(in the rows, 128 means zero)
Each named turn below is shown by a few rows before and after it. Which turns, in which order, take the first row of each later pair to the second? The first pair is answered.
turn vipa:
[ 65 128 197 108 145 107  83 116] |-> [ 96  84 189 107 175 172 133  93]
[138 132  88 120 101 121 149 116] |-> [111 141 117 129 102  98 117 126]
[130 173 103 138 119  77 116 129] |-> [113 152 166 143 137  87  95 126]
turn Sapu:
[ 81 131 110  97 137 138 139 131] |-> [133 129 128 125 149 164 155 102]
[116 131 115 129 133 153 137 122] |-> [141 127 118 134 138 149 129 119]
[161 104 157 156 127 110 106 146] |-> [109 119 154 120 120  99  99 172]
[119 124 135 117 108  96  97 128] |-> [103 124 134 112 116 121 112 101]
turn dakup:
[173 152 111 120 101  68 112 171] |-> [153 178 155 150 109  76 102 103]
[107 160 112  93 164 159 140  78] |-> [124 134  75  74 156 150 160 128]
[120 140 127 155 136 108 137 114] |-> [109 130 119 143 150 123 148 107]
[ 85  93 163 102 160 153 128 140] |-> [ 98  80 134 101 141 134 113 174]

(2 to 4 turns a pair)
[199 133 116 163 152 148 151  85] |-> [112 186  77 120 132 125 147  77] : vipa Sapu Sapu Sapu
[118  65 172 138 162 184 159 125] |-> [ 98 151  36 119 121 140 178 116] : vipa vipa Sapu
[109 176 154 134 110 103 108  99] |-> [ 86 156 172 119 110  99 103 126] : vipa Sapu Sapu Sapu
[203 135  75 150  99 100 139  97] |-> [120 147 150 126  90  55  78 153] : Sapu vipa
[ 81 159 191 124 124 100  52 154] |-> [119 194  44 105  89  85  98 150] : vipa vipa vipa vipa
[169  99 123 120 184 184 170  93] |-> [110 114 214 133 171 132  90 117] : vipa vipa vipa vipa
